[[ -5.6  18.0  37.5]
 [-11.7  -5.3 -12.3]
 [ -8.7 -63.3   5.3]
 [ -8.5  11.0  15.2]
 [ -7.5  69.2  15.8]]
->
[37.5 -5.3 -8.7]

[[  0.8  31.7  50.9]
 [ 37.7  56.7 -42.4]
 [ 17.9  27.2 -44.0]
 [-29.9  18.3 -69.5]
 [ 43.7  13.0 -28.1]]
->
[50.9 56.7 17.9]

[[-46.1 -42.0]
 [-37.2  -4.4]
 [-63.1 -30.2]
 [ 25.4  30.7]]
->
[-42.0 -37.2]

[[-70.0 -80.0   5.8]
 [-20.9  27.7 -54.0]
 [  0.4   3.6   4.1]
 [ -8.5  -1.9   3.5]
 [  3.1  -5.6  14.0]]
->
[ 5.8 27.7  0.4]

[[-54.8 -20.8 -10.7  16.4 -57.0]
 [-32.4 -31.6   1.2  28.3  45.1]
 [-50.9  -1.9  25.4  26.1  57.2]
 [  4.1 -47.5  51.2  28.9  11.3]
 [-23.2   4.4  19.2  48.9  28.2]]
->
[-57.0  28.3  25.4 -47.5 -23.2]

[[ 43.7  -9.1 -53.5   8.2]
 [ 19.1 -49.0 -43.4  18.4]
 [ 43.5  -9.6 -53.0   8.8]
 [-20.1  60.7 -13.4  26.9]]
->
[  8.2 -43.4  -9.6 -20.1]
